One vector is turned by the same rotation once a tick. Each row is the vector after some number of ticks, and that number follows the row.
The counts run from 0 to 117.
[83, 58, -104, 256, 161, 109, -270, 274, 145, -204, -36, 24, 145, 88, -67, -172, -23, -87, 60, 244, 171, -125, -236, 121, 271, -284, 115, 187, -74, -378, -376, -259, -156, 298, 27, -113, -221, -59, 255, 326, 415, -422, 212, -141, 154, 165, -589, -125, 6, 354, 201, 202, -312, -152, 108, -334, -346, 75]	37
[285, -115, -61, 111, 182, 257, -269, -124, 278, -222, 25, 161, 152, -84, -22, -5, 72, -473, -110, 320, -49, -111, -542, 61, 57, -262, 22, 377, -129, -470, -475, -50, 91, 148, -140, -154, 393, 95, -73, -68, 224, -247, 197, 352, 288, 56, -297, 21, -119, 113, 341, -51, -374, -195, -25, -242, -313, 200]	95
[-336, -225, -189, 79, -226, 176, 12, -61, 23, -215, -68, -230, 97, -173, -181, -319, -185, -442, 100, 295, 132, -210, -15, -374, -5, -188, 262, 247, 471, -161, 36, 203, -246, 306, -15, 6, -116, 382, 291, 134, 105, -245, -293, 325, -387, -160, -225, -99, -117, 345, -59, 121, -95, 372, -22, -25, -189, -41]	62
[321, -66, -233, -41, 142, -120, -235, -122, 191, -219, 192, -43, 104, 5, 177, -234, 18, -345, -51, 288, 127, -77, -3, -147, 206, -655, -84, 50, 57, -227, -439, -109, -429, 136, -323, -142, 189, 111, 213, 230, 330, -284, -8, 167, -185, 66, -218, -166, 28, -28, 234, -2, -156, -39, -380, -167, -327, -292]	34
[14, -64, 4, -56, 136, 211, -63, 228, -316, 100, -37, -100, 529, -286, 162, -462, -109, -148, 119, 2, -364, -303, 100, 108, -217, -41, -97, 575, 301, -135, 1, 45, -302, 96, -64, 96, 94, 167, 419, -142, 80, -74, -57, 482, 382, 52, -180, 167, -248, 423, -35, -206, -268, 148, -132, -54, -148, 5]	2
[-376, -149, -273, -68, 413, 150, -433, 57, -94, -399, 191, -102, 366, 108, -107, -255, 131, -210, 16, 378, -84, -315, -34, -444, -84, -141, 13, -90, 251, -218, -95, 229, -335, -41, -583, 123, 391, 480, 15, -106, -45, 83, -31, 407, -33, 42, -163, 160, -314, -181, 200, -80, -142, 144, -470, -46, -73, -240]	81
[-186, -298, -150, -31, 321, -8, -109, -51, 86, -259, -154, 3, 330, 352, -204, -142, -151, 47, 3, -7, 47, -124, 195, -152, -151, -136, -141, 35, 190, -14, 14, 6, -499, -94, -614, -85, 420, 498, -23, 45, -62, -68, 108, 454, -42, -25, -163, 173, -74, 55, 405, -416, -96, 367, -301, 31, -6, -144]	82
[92, -278, -304, 160, -63, 141, 112, -210, 269, 273, -326, -22, -114, 567, -129, -452, -142, -209, 308, 65, 135, 118, 33, -244, 168, -245, 184, 30, 56, -88, -325, -357, -107, 244, -233, -128, 261, 554, 312, 109, 13, 78, -156, -19, -211, 120, -146, 265, -185, 166, 188, -188, -284, 186, 183, 63, -150, 88]	54
[-119, 79, -78, -54, 298, 319, -337, 10, 137, -68, 2, -258, -14, 86, 12, -65, -108, -242, 224, 209, 311, -19, -380, -201, 112, -471, 406, -93, -189, -464, -311, -26, -13, 100, -303, 22, 253, 211, 116, 262, 122, -513, -36, 225, 26, 291, -308, -214, -126, 313, 453, 67, -180, 235, -14, 187, -215, 206]	102
[252, 12, -50, -47, 323, 12, -496, 284, 50, -109, -8, -273, 87, -68, -151, -351, 324, -352, 59, 258, 136, 126, 212, -62, -77, -357, -142, 273, 155, -356, -117, 97, -343, -138, -306, 25, 275, 137, 171, -56, 38, -557, 19, -3, -3, 88, -325, 161, 81, -285, 95, -148, -160, -30, -278, -333, -461, -383]	92
[121, -97, -155, 247, -14, -82, -132, -41, 78, -127, 75, -126, -359, 210, -2, -242, 79, -464, 115, 240, 25, 127, -124, -255, 210, -469, -49, 59, 178, -413, -333, 183, -227, 55, -214, -53, -121, 141, 111, 208, 53, -334, -233, -2, -297, -83, -227, -90, -126, 3, 298, 144, -24, 116, -401, -191, -347, -62]	33
[-29, -7, -160, 18, 60, 5, 66, -302, 102, -2, -164, -77, -197, 291, -48, -84, -358, -92, 84, -108, 33, 103, -30, -139, 145, -479, 117, 114, -147, -412, -231, -48, 40, 257, -223, -20, 291, 425, 128, 28, -99, -281, -53, 272, 55, 201, -408, -339, -267, 33, 587, 3, -279, 333, -214, -126, 182, 265]	101
[270, 157, -231, 203, -189, -9, -46, 62, 78, -308, -74, 91, 314, 125, 63, 154, -223, 12, 171, 168, -198, 201, -213, -41, 113, 18, -146, 70, 385, -292, -193, 115, 135, 34, 197, 1, 28, 187, -148, -130, -330, -390, -305, 307, 12, -178, -431, 32, -248, 138, 229, 25, -256, 62, -411, -634, 234, 278]	11
[-55, -274, 18, 115, 6, -101, 123, 133, 131, 88, -190, -159, 527, 115, -500, -175, -372, 92, -183, -22, 46, 68, 398, 87, -76, -161, -304, 384, 259, -62, -99, -246, -504, 171, -24, 34, 228, 112, 157, -142, -51, -150, -193, 365, -96, 283, -247, 104, 32, 349, -3, -197, -132, 182, 91, -332, 49, -99]	64
[-181, -167, -100, 253, -192, 184, 240, 51, 248, -19, -444, -151, 285, 139, -553, -31, -324, -6, -76, 91, 44, 98, 195, 90, 100, -89, 101, 201, 509, -121, -248, -254, -173, 154, 204, -45, -54, 167, -15, 27, -147, -157, -23, 277, -168, 0, -407, 48, 106, 341, 166, 181, -366, 212, 178, -481, 46, 278]	65
[233, -7, -120, 193, 74, 23, 241, -46, 529, 106, -197, 112, -80, 459, 22, -280, 60, -336, 478, 253, -342, 123, 126, -127, -67, -70, 26, 336, 14, -141, 30, -227, -307, -202, -13, -343, -96, 25, 316, 9, 326, -2, -92, 30, 233, 46, -281, 313, -472, -93, -318, -146, -415, 249, 23, 19, -464, 262]	115
[116, -24, -152, 365, -145, -14, 62, -124, 147, 0, -200, -81, 228, 216, -222, -57, -296, -412, -137, -258, -69, -35, -227, 201, 132, -488, 156, 268, -78, -424, -253, -219, -198, 159, -77, -103, -102, 138, 190, 302, 297, -385, 40, -115, -17, 186, -581, -234, 206, 238, 513, -130, -242, 58, 267, -252, -221, 206]	36
[-71, 167, 16, -40, 456, -117, -512, 177, 51, -203, -43, -52, 35, 47, -339, -57, -301, 186, 193, 558, 289, 102, 373, -189, -21, -350, 197, -62, -107, -514, -226, -392, -446, 135, -87, -10, 192, -67, 38, 140, 99, -361, -249, -56, 7, 443, -352, 265, -107, -26, -74, -127, -71, 223, -43, 64, -311, -41]	45
[57, -144, -133, 46, 110, 32, -64, -263, 424, -608, -104, 313, 11, 132, -215, -76, 262, -177, 92, 247, -353, 173, 8, 10, -197, 167, 98, 33, 389, -262, 37, 5, 80, -148, -125, -271, 144, 160, -307, -18, -9, -142, -35, 311, 48, -242, -405, 195, -90, 88, 174, 86, -374, 49, -345, -310, -240, 201]	87
[-199, 13, -96, 192, 222, 78, -126, 271, 301, -69, -256, -87, 285, 44, -77, 16, 198, -268, 313, 351, 170, -142, 22, -441, 35, -405, 171, -30, -117, -179, -231, -119, -378, -54, -251, -88, 150, 295, 156, -100, -23, -13, -180, 240, 73, 308, -61, 335, -376, -186, -65, -392, -179, -96, -134, -157, -179, -352]	74
[280, -1, -341, -131, -39, 202, -308, -185, -64, -315, 275, 66, 323, -55, 329, -344, -349, -249, -197, 212, -196, -217, -105, 32, 142, 73, -245, 179, 363, -57, -63, -163, -141, 84, -96, -115, 62, 39, 359, 332, 404, -181, -117, 186, 1, -182, -33, 356, -255, 137, -382, -89, -252, 167, -89, -51, -181, 108]	117
[-40, 44, -227, -183, 422, 121, -420, 81, -292, -35, 56, -352, 175, 258, 36, -239, -70, -32, -256, -54, -124, 180, 347, 32, -172, -234, -190, 285, 141, 2, -145, -282, -222, 1, -508, 126, 80, 404, 126, -96, -43, -259, 291, 211, 283, 219, -286, 49, -210, -197, 109, -167, -196, 254, -181, -132, 9, 58]	24
[86, -230, -74, 25, 150, 216, 59, -129, 244, 223, -290, -165, 243, 203, -302, 100, -283, -217, -28, -11, -64, 81, 208, -56, -160, -331, -135, 481, -6, -186, -400, -210, -461, 113, -81, 80, 514, 275, 171, -334, -206, -223, 102, 503, 27, 229, -209, 27, -205, -226, 286, -89, -58, 170, -86, -192, 126, -132]	6
[140, 190, 169, 31, 409, -158, -123, 277, 97, -160, 57, 170, 226, 6, -64, -200, -14, 206, 62, 406, -14, -246, 98, -33, -39, -290, 57, 376, -56, -512, -454, -231, -267, 149, 182, -253, -351, -227, 224, 68, 163, -233, -50, -39, 492, 238, -264, 125, -85, 228, 76, 245, -49, -36, -215, -234, -533, -55]	38
[-1, 191, -87, 26, 215, -106, -74, 17, 141, -315, -34, 126, 230, 155, 319, -237, -14, 46, 441, -32, -275, -140, -75, -301, -380, -19, 136, 210, 195, -166, 205, -1, -75, -256, -264, -210, -253, 226, -119, -101, 149, -5, -75, 434, 227, 4, -122, 133, -293, -230, 81, -47, -635, 412, -357, -56, -208, 258]	21
[143, -243, -302, 104, -135, 287, -350, 75, 185, 38, -129, -99, 186, 274, -194, -448, -78, -572, 139, 328, 189, -190, -347, -110, 260, -58, 166, 209, 53, -71, -151, -361, -105, 256, -67, -119, -9, 155, 360, 331, 172, -87, 61, 75, -119, -71, -379, 343, -150, 324, 40, -91, -238, -65, 186, 35, -452, -96]	55
[-170, 9, 129, 239, -133, 42, 273, -52, 387, 109, -425, 220, 151, 155, -48, 111, -14, -220, 357, 344, -268, -87, 128, -155, -110, -29, 37, 309, 322, -177, -93, 119, -322, -29, 206, -172, -174, -67, -47, -153, 28, -35, -468, 455, 81, 104, -148, 171, -373, 221, -58, -109, -290, 195, -424, -280, -77, -50]	68
[189, -167, -237, 141, -91, 33, -282, -243, 361, -280, 49, 258, 367, 350, 51, 44, -115, -333, -107, -2, -328, 123, -195, 362, -49, -3, -365, 248, 282, -232, 35, -64, -16, -116, -50, -174, -57, 63, -147, 362, 319, -413, 64, 259, 112, -265, -349, -31, -16, 62, 307, -67, -227, 104, -55, -337, -301, 354]	29
[57, -158, -44, 93, -32, 539, -102, -140, -134, -96, 6, 59, 374, -115, 40, -99, -22, -355, -21, 300, -237, -342, -257, -110, -16, 339, 49, 449, 369, 20, -123, 121, 94, 154, -77, 104, 283, 297, 170, 7, 266, -236, 29, 505, 143, -141, -294, 101, -272, 450, 44, 106, -268, -13, -52, -139, -76, 228]	1
[-163, -128, -46, 117, -19, 465, 5, 125, 16, -45, -339, -90, 112, -174, -555, 13, 55, -185, 61, 656, 186, -10, -108, 55, 98, -96, 118, 317, 281, -111, -395, -334, 55, 114, 210, -4, 40, 188, 191, 20, 78, -251, -22, 520, 64, 173, -363, 400, -82, 577, 43, 191, -110, -183, 5, -373, -33, -69]	66
[-286, -124, -259, 66, -49, 162, 403, -228, 211, 18, -380, -8, 5, 187, 68, -516, -143, -262, 285, -67, -255, -127, 122, -292, -50, -274, -15, 426, 493, -13, 24, -67, -274, 245, -131, -181, -329, 459, 297, -61, -163, 47, -396, 483, -104, -4, -170, -70, -171, 513, 124, 19, -169, 476, -98, 76, -28, 58]	61
[-71, 105, -228, 95, -241, 220, -131, 104, 18, -32, -58, -178, 223, -240, -220, -88, -127, -235, -12, 260, -193, 208, 230, -238, 119, -145, -74, 289, 548, -232, -120, 222, 82, 181, -39, 149, 201, 312, 152, -96, -36, -341, -331, 327, -135, -224, -445, -9, -221, -138, 97, 63, -363, 321, -183, -398, -40, 18]	4
[120, 204, -51, 221, 51, -254, -358, -12, 322, -388, -106, 222, 50, 289, -295, 92, -358, 80, 66, 180, -61, 174, -15, 144, -1, 153, 215, -176, 134, -496, -46, -142, 50, 24, 162, -181, 160, 91, -126, 388, -43, -360, -95, 90, -10, 41, -599, 36, -27, 131, 384, 96, -341, 471, 5, -300, -169, 439]	105
[-135, 84, 5, 130, -163, 375, -165, 176, 203, -55, -342, -34, 331, -55, -168, 236, -69, -437, 399, 207, -16, -69, -331, -19, -61, -234, 265, 101, 104, -256, -157, 68, -64, 16, 225, 142, 169, 36, 154, 263, 58, -546, -152, 482, -7, 85, -451, 175, -328, 312, 364, 157, 21, -32, 147, -279, -130, -92]	8
[-31, -191, -19, -66, 631, 122, -394, 362, -10, -140, -248, -117, 262, 137, -316, -120, 205, -9, 169, 225, -60, -140, 195, 162, -407, 6, 30, 153, 171, -216, 102, -105, -110, -142, -362, 43, -98, 67, 81, 85, 49, -345, 314, 247, 375, 219, -441, 357, -191, 151, 151, -14, 58, 40, -85, 2, -398, -229]	85
[370, -11, -381, 77, -125, -45, -62, 53, 121, -8, -119, -168, 84, 372, -59, -359, -216, -21, 96, 21, 84, 433, 32, -71, 228, 2, -6, -144, 183, 16, 8, -432, -48, 129, -91, -154, 178, 440, 129, 132, 69, -444, 195, -60, -209, -97, -569, 221, 110, -73, 99, -244, -558, 251, 213, -226, -326, 376]	112
[37, -100, -3, 90, 125, 141, -379, 175, -323, -69, -2, -367, 35, -53, 49, -191, 243, -395, 193, 225, -169, 111, -41, -14, -18, -159, -70, 182, 277, -134, 112, 341, -107, -6, -392, -22, 77, 245, 89, 124, 203, -800, -225, 119, -100, -139, -529, -15, 26, 117, 325, 63, -256, 96, -67, -267, -384, -78]	91
[-18, 65, -217, -126, 262, 62, -562, 146, -223, -383, 214, -56, 177, 36, -37, -234, -159, -15, -257, 81, -151, -22, 158, -19, 6, -98, -110, -47, 400, -13, 57, 25, -155, -203, -478, 23, 195, 276, -20, 33, 200, -448, 70, 344, 111, -120, -222, 89, -121, -101, 7, -85, -205, 317, -253, -225, -288, 75]	23
[102, 129, -110, 39, 34, -264, -77, 85, 13, 85, -163, -76, 105, 475, 180, -345, -219, -43, 502, -9, -259, 47, 326, 135, -108, -105, -148, 211, 182, -110, 294, -150, -13, 164, 218, -153, -246, 69, -27, 322, 32, -256, -579, -89, 119, -127, -54, 322, -305, 300, -2, -414, -508, 415, -192, -7, -337, 255]	50
[328, -141, 7, 220, 233, -197, -65, 112, 325, 109, -254, -233, 203, 216, -399, -146, 130, -153, -58, 62, -65, 411, 350, -15, -68, -387, -115, 476, 9, -441, -226, 28, -335, 12, -203, -85, 325, 137, -70, -180, 31, -200, -5, 140, 15, 232, -412, -71, -158, -275, 240, -332, -349, -87, -123, -465, -286, -145]	93
[58, 67, 216, -82, 503, 145, -340, 158, 102, -103, -126, -138, 112, 138, 34, -100, -139, -56, 295, 142, 216, -287, -42, -96, -84, -456, 246, 92, -373, -499, -167, -272, -409, -31, -108, 2, 210, -106, 151, 340, 215, -483, 114, 246, 171, 214, -339, -34, -190, 50, 157, -234, -29, 388, -41, 318, -335, -82]	103
[384, 196, -137, -500, 425, 9, -54, -108, 45, -100, 137, 87, -148, 330, 240, -134, -288, 133, 145, 298, -127, 84, 41, 29, -239, 116, -2, 80, -151, -182, -428, -470, -89, 48, -22, -251, 84, 93, -79, 24, -5, -140, -54, 395, 430, 68, -326, 379, -131, 199, 214, -201, -306, 131, -362, -9, -48, 320]	107
[72, -60, 14, 150, -1, 72, -6, -14, -290, 96, -259, -416, 64, 118, 295, -270, 85, -223, 99, -201, -320, 23, -79, 122, -251, -137, -125, 427, 289, 56, -35, 185, 150, -52, -501, -23, -62, 385, -65, 124, 38, -394, -205, 220, -30, -156, -395, -28, 115, 144, 456, -303, -486, 78, -107, -253, -144, 160]	90
